(7): [ 27 -17 -19  51 -23  11   0  38 -20  35]
(127): [ 17 -14 -12  -8   6 -23   4 -53  16 -15]
(97): [-41  52  19  12  22  59  28  19  10 -15]
[ 17 -14 -12  -8   6 -23   4 -53  16 -15] -> (127)
loc: [16] -> (127), 9
chg (127): [ 17 -13 -12  -8   6 -23   4 -53  16 -15] -> 2, [-14]
chg (7): [ 27 -17 -19  51 -23  11   0  37 -20  35] -> 8, [38]
chg (7): [ 27 -17 -19  51 -23  11   0  38 -21  35] -> 9, [-20]

(67): [ 14  -4 -15  -6   9  -2  -3  -5  16  17 -14  -2 -14 -22 -11  -6  16  -4
  -6   1 -17  18   2  -9 -18  11 -12   8  -1  -4   2  -3  16 -13   5  -9]
(89): [ 11  17   1   5  18 -13 -10 -16   5   9 -16   9   9 -33  -5  -2  23   6
   8 -32  -6  26 -24 -20  -9  11 -10  14   0   9   2 -18  -1 -15  -1 -41]
(69): [  9 -23  11   3 -18  27  20  -3  22 -15  21 -23 -23  24  25   6  -6 -21
 -17  29 -14 -15  39  46   4 -26 -12  -1   2  14 -12   9   8   1 -18  24]
[  9 -23  11   3 -18  27  20  -3  22 -15  21 -23 -23  24  25   6  -6 -21
 -17  29 -14 -15  39  46   4 -26 -12  -1   2  14 -12   9   8   1 -18  24] -> (69)
[ 11  17   1   5  18 -13 -10 -16   5   9 -16   9   9 -33  -5  -2  23   6
   8 -32  -6  26 -24 -20  -9  11 -10  14   0   9   2 -18  -1 -15  -1 -41] -> (89)
chg (67): [ 14  -4 -15  -6   9  -2  -3  -5  16  17 -14  -2 -14 -22 -12  -6  16  -4
  -6   1 -17  18   2  -9 -18  11 -12   8  -1  -4   2  -3  16 -13   5  -9] -> 15, [-11]

(29): [ -2 -10 -16 -15  -2   3 -13 -16 -12 -11 -11  -4 -16 -10   0 -11  -5  -2
  20 -17 -19   5   3 -18  -1   3  13]
(24): [-16 -30  24  19 -39  -4  15  24  15  11  13 -20  19  12 -38  15 -36 -23
 -12  23  27 -10  14 -23  -7  10  -6]
(25): [  5  20  31  29   6  -7  25  32  24  22  22   9  31  20   2  22  10   5
 -40  34  37 -42  24  -1 -15  19 -53]
(62): [ -2 -10 -16 -15  -2   3 -13 -16 -12 -11 -11  -4 -16 -10   0 -11  -5  -2
  20 -17 -15  22 -12   1   8 -10  27]
[ -2 -10 -16 -15  -2   3 -13 -16 -12 -11 -11  -4 -16 -10   0 -11  -5  -2
  20 -17 -15  22 -12   1   8 -10  27] -> (62)
loc: [-6] -> (24), 27
[  5  20  31  29   6  -7  25  32  24  22  22   9  31  20   2  22  10   5
 -40  34  37 -42  24  -1 -15  19 -53] -> (25)

(53): [-4 -3 -1 -3  8  2]
(43): [ 32  41  17  41  44 -36]
(33): [-11   7   3   7  -7  10]
(125): [ 1 -2  6  6 -2  7]
(129): [ 1  1  8  1 -3  4]
(151): [10 -5 -5 -5 -4 11]
(66): [ 1 -4  0 -4 -1 -4]
(54): [ 0 -4 -2 -4  2 -3]
[ 0 -4 -2 -4  2 -3] -> (54)
loc: [17] -> (43), 3
chg (66): [ 1 -4  0 -4 -1 -3] -> 6, [-4]
loc: [-7] -> (33), 5
[ 32  41  17  41  44 -36] -> (43)

(79): [-17  18  -4  -2  -3  -1   2  13 -20  -9   0 -13  45   1   2  41   3   6
  -8  -2   1]
(60): [-13  -1  -1  -5  -4 -29   2  52 -15  -9  -2   9  16  -2   1  16   1   4
  -8   2  -1]
(144): [ 14  -1   0   9   7 -60  -2  -8  15  13   4   0  30   4  -1 -32  -1  -1
  11  -1   2]
(35): [-17  18  -4   3  -3  -1   2  13 -20  -9   0 -13  45   1   2  41   3   6
  -8  -2   1]
(188): [ 26   7   6   3   8 -13  -2  -9  31  18   0 -19  11  -4  -2  13  -3   1
  17  -1  -4]
(99): [-21  -1   0   9   7 -60  -2  -8  15  13   4   0  30   4  -1 -32  -1  -1
  11  -1  -2]
(143): [-27   2   3 -12  -8  16   4 -18 -30 -20  -3  23 -12  -5   0  13  -3   3
 -16   5  -1]
(17): [-17  18  -4  -2  -3  -1   2  13 -20  -9   0 -13  45   1   2  41   3   6
  -8  -6   3]
(6): [ 19  -5  -3   7   5 -11  -2 -25  22  13   2 -24 -39   3   1  19   2  -3
  10  -4   1]
loc: [52] -> (60), 8
chg (144): [ 14  -1   0   9   7 -60  -2  -8  15  13   5   0  30   4  -1 -32  -1  -1
  11  -1   2] -> 11, [4]

(51): [ 19  -1  -3  -3 -52   1 -18  -8  -5  -2   7  41  -1   1  16   2   7]
(65): [  1   0  -4  -1  21   1 -41  -7   2  -1   0 -34  -1   0  17   0   0]
(88): [  3   3   0   0  -3   0  -8   0   1   0  12  25   0  -1 -29  -2   0]
loc: [17] -> (65), 15
chg (88): [  3   3   0   0  -3   0  -8   0   1   0  12  25  -1  -1 -29  -2   0] -> 13, [0]
chg (51): [ 19  -1  -3  -3 -52   1 -18  -8  -5  -3   7  41  -1   1  16   2   7] -> 10, [-2]
loc: [-4] -> (65), 3

(120): [-3 20 15 11 -6 -2 40 51  0 35 -5 19 54  3 17 -3]
(42): [  1  -5 -11 -26 -16   3  -5  -7  -2  -1   4  -5  -5   1  -8  -2]
(128): [  0 -11  -5  10  15  -2 -32 -41   0 -31  -1  -8 -44  -3  -4   2]
(77): [ -2 -14 -18 -24 -15  -1 -40 -50  -4 -35  -1  -4 -50  -3  -4  -4]
chg (42): [  1  -5 -11 -26 -16   3  -5  -7  -2  -1   4  -5  -6   1  -8  -2] -> 13, [-5]
chg (42): [  1  -5 -11 -26 -16   3  -4  -7  -2  -1   4  -5  -5   1  -8  -2] -> 7, [-5]
[ -2 -14 -18 -24 -15  -1 -40 -50  -4 -35  -1  -4 -50  -3  -4  -4] -> (77)
[-3 20 15 11 -6 -2 40 51  0 35 -5 19 54  3 17 -3] -> (120)

(45): [  3  -8 -40  -6 -15 -28  19   5]
(46): [ 28  11 -39  13   1 -19  47  25]
(138): [-22 -16 -10 -18 -20 -18 -12  -8]
(31): [-12 -15 -27 -15 -19 -24  -5  -9]
[-12 -15 -27 -15 -19 -24  -5  -9] -> (31)
chg (31): [-13 -15 -27 -15 -19 -24  -5  -9] -> 1, [-12]
chg (31): [-12 -14 -27 -15 -19 -24  -5  -9] -> 2, [-15]
[  3  -8 -40  -6 -15 -28  19   5] -> (45)

